One turn moves every row onto another: examples first, then more rows asked
loru: [  9 -18  -9 -29 -28  -4 -14  14  21  39   2   5 -23 -43]
lazup: [-25  12 -17  31  -6  29  -7 -33   9  10  31  46  24 -11]
mozak: [ 16   2 -22   9   6  -5  13 -13  34 -16 -27  -8 -31 -19]
fos: [-16   2 -34 -30  -4  14 -12  52   8  -6  -5  16  18 -24]
funu: [-26  28  -5  33  15   5  -1 -22  47  57  11  32   6 -33]
nub: [  7  23   9  61   1 -25   3  24 -11  15 -28  39  -5 -10]
vuvez: [-15  20 -64  -3  27  36  -9  10  15  40  -3  24  18   3]
tilid: [ 11  13  23  69   7 -14 -10   9   2  28   1  30 -10 -17]
Piva: [ -6  -2  -4  -7 -18  -7 -22   4   4  20 -25 -19 -22  32]
rak: [  9  30  12  53  -9 -22  -2  34   0  29  -3  35 -26 -21]
zagig: [ 14  27  18  35  -3 -20  -8  39  -9  29 -19  60  -7 -13]
zan: [-23  -2 -43 -12  -2  10  -2  39   7 -19 -14  -2  21 -20]
kuru: [-17  21 -68   6  23  36  -6   8  18  39   2  14  10  -1]
Zova: [-27  21  -7  37  26   4   1 -30  35  43 -17  42  30 -20]
sop: [ 18  16  33  47   6 -10 -21  21   2  39   6  50  -7 -20]
figu: [-20   4 -39 -15 -10  12  -6  47  16  -7   8  -7   3 -30]
Koz: [ -3  -3   0 -19 -15  -6 -26   8  -1  22 -32  -2  -9  36]
Nemab: [-15  22 -64  -5  21  37 -11  13  20  45   7  22   8  -3]
bopib: [ 29  10  -4 -33  -1   2  -5  12  39  11  -5  24 -40 -28]
mot: [-21  13 -13  17  -5  31 -12 -26   8  13  30  60  30 -11]
tipeb: [ 14  10  28  56  14 -12 -15  11  -8  25 -17  51  10  -9]
kos: [ 24  -2 -10 -26  16   1   1  -1  20 -12 -49  37  -2  -8]
nor: [ -3 -28 -26  11 -17 -12   5 -14   8   8 -31 -21  -4 -29]
nidof: [  9 -29 -11 -33  -9  -5 -12   5  -2  19 -46  30  21 -21]
Garu: [-20  26   4  12  21   9 -10 -14  39  59  -3  61  23 -26]
Dudir: [-23  15 -13  20 -10  29 -12 -27  14  17  42  51  17 -16]
kib: [ -1   0   3 -22 -22  -4 -29  14   6  29 -17  -6 -24  28]

tipeb goes to tilid
vuvez goes to kuru
kib goes to Koz
And these:
zagig goes to nub
zan goes to figu
lazup goes to Dudir
funu goes to Garu
mozak goes to bopib
loru goes to nidof

One turn moves every row onto another: examples first, then more rows asked
T: [-33  41  32  60  -4 -42 -27 -17  40 -11  37  39  28  -8 -27  25  26 -37
 -59  31  20   7]
E: [-17  27  43  46  38  -8  14   1  22 -38  13  35  21  14  15 -31  19  -5
   4  66  10 -50]
D: [-30  21  35  41  29  -5  36  -4  23   7  16  34  75 -41  -4  -5 -17 -25
  -5  23  37 -15]
P: [-27  22  61  26   9 -18  44 -47  14 -28 -26  28  -4  14 -25  10  -2   3
 -27  16   7 -53]
F: [ 12  24  65  30  32 -38  28   1  27   1   6  12  21  -8  32  10   5   2
   4 -23  33 -51]
J: [ 12  14  -1  48   3 -54  -3 -20  30  27  23  22   4  13  -7   1  37   4
  -3  33   8  28]
L: [-23  30  38  58  19   6  10 -14   5  -3  18  28  10  27 -29  22  30  19
  -4  69 -18 -60]
H: [-33  11  52  50  31   3 -16 -11  -7  28  62  15  34 -14 -19  36  11 -15
  -7 -17  17 -56]
S: [-36  63  46  30 -12  -3  -9 -19  21   2  18  46  22 -10 -17   4 -37  -4
 -52  37   9  21]
Q: [-43  17   2  91  14  -5 -31 -10 -12  18  40  22  -1  17 -29 -10  13   1
 -25  12  49 -27]
U: [-14  39  38  62   4 -55 -12 -30 -18  -1  14  50   3  35 -10  23  -7   4
 -33 -19  33  21]
A: [-16   5  56  38   9 -23  18  -2   9  10 -12  39  55   8  42  43  -9  13
  10  18  14 -36]
R: [ 14   4  30  53  30 -10   4   9  -3   6  45  22   0 -14 -17 -36   5   1
 -16  -7 -23 -53]
N: [-29  30  44  49  38  11   6 -19  17 -24  42  -1  29  12 -51   1   3 -12
  -2  -9  42 -55]
G: [-15  21  51  71 -14 -30  -7  -6  11 -25  -2  43 -21  -9  16  18  31  20
 -36  62  25 -22]
B: [  5  -6  41  53   0 -37  -8  -9  30  38 -10  19  32 -14 -10  36  16  -4
 -14   2  75 -10]
W: [ 26  22  23   7  -3 -24 -30 -17  31  33  29  28  29 -25  -9 -12  -6   1
 -47  29  -6   3]
M: [-12  39  12   3  12 -14  -4 -35   4  31   8  36 -16  23 -27   3 -19  17
 -46  -5   6   2]

P goes to R
F goes to E
W goes to S
And these:
T goes to U
A goes to L
Q goes to B

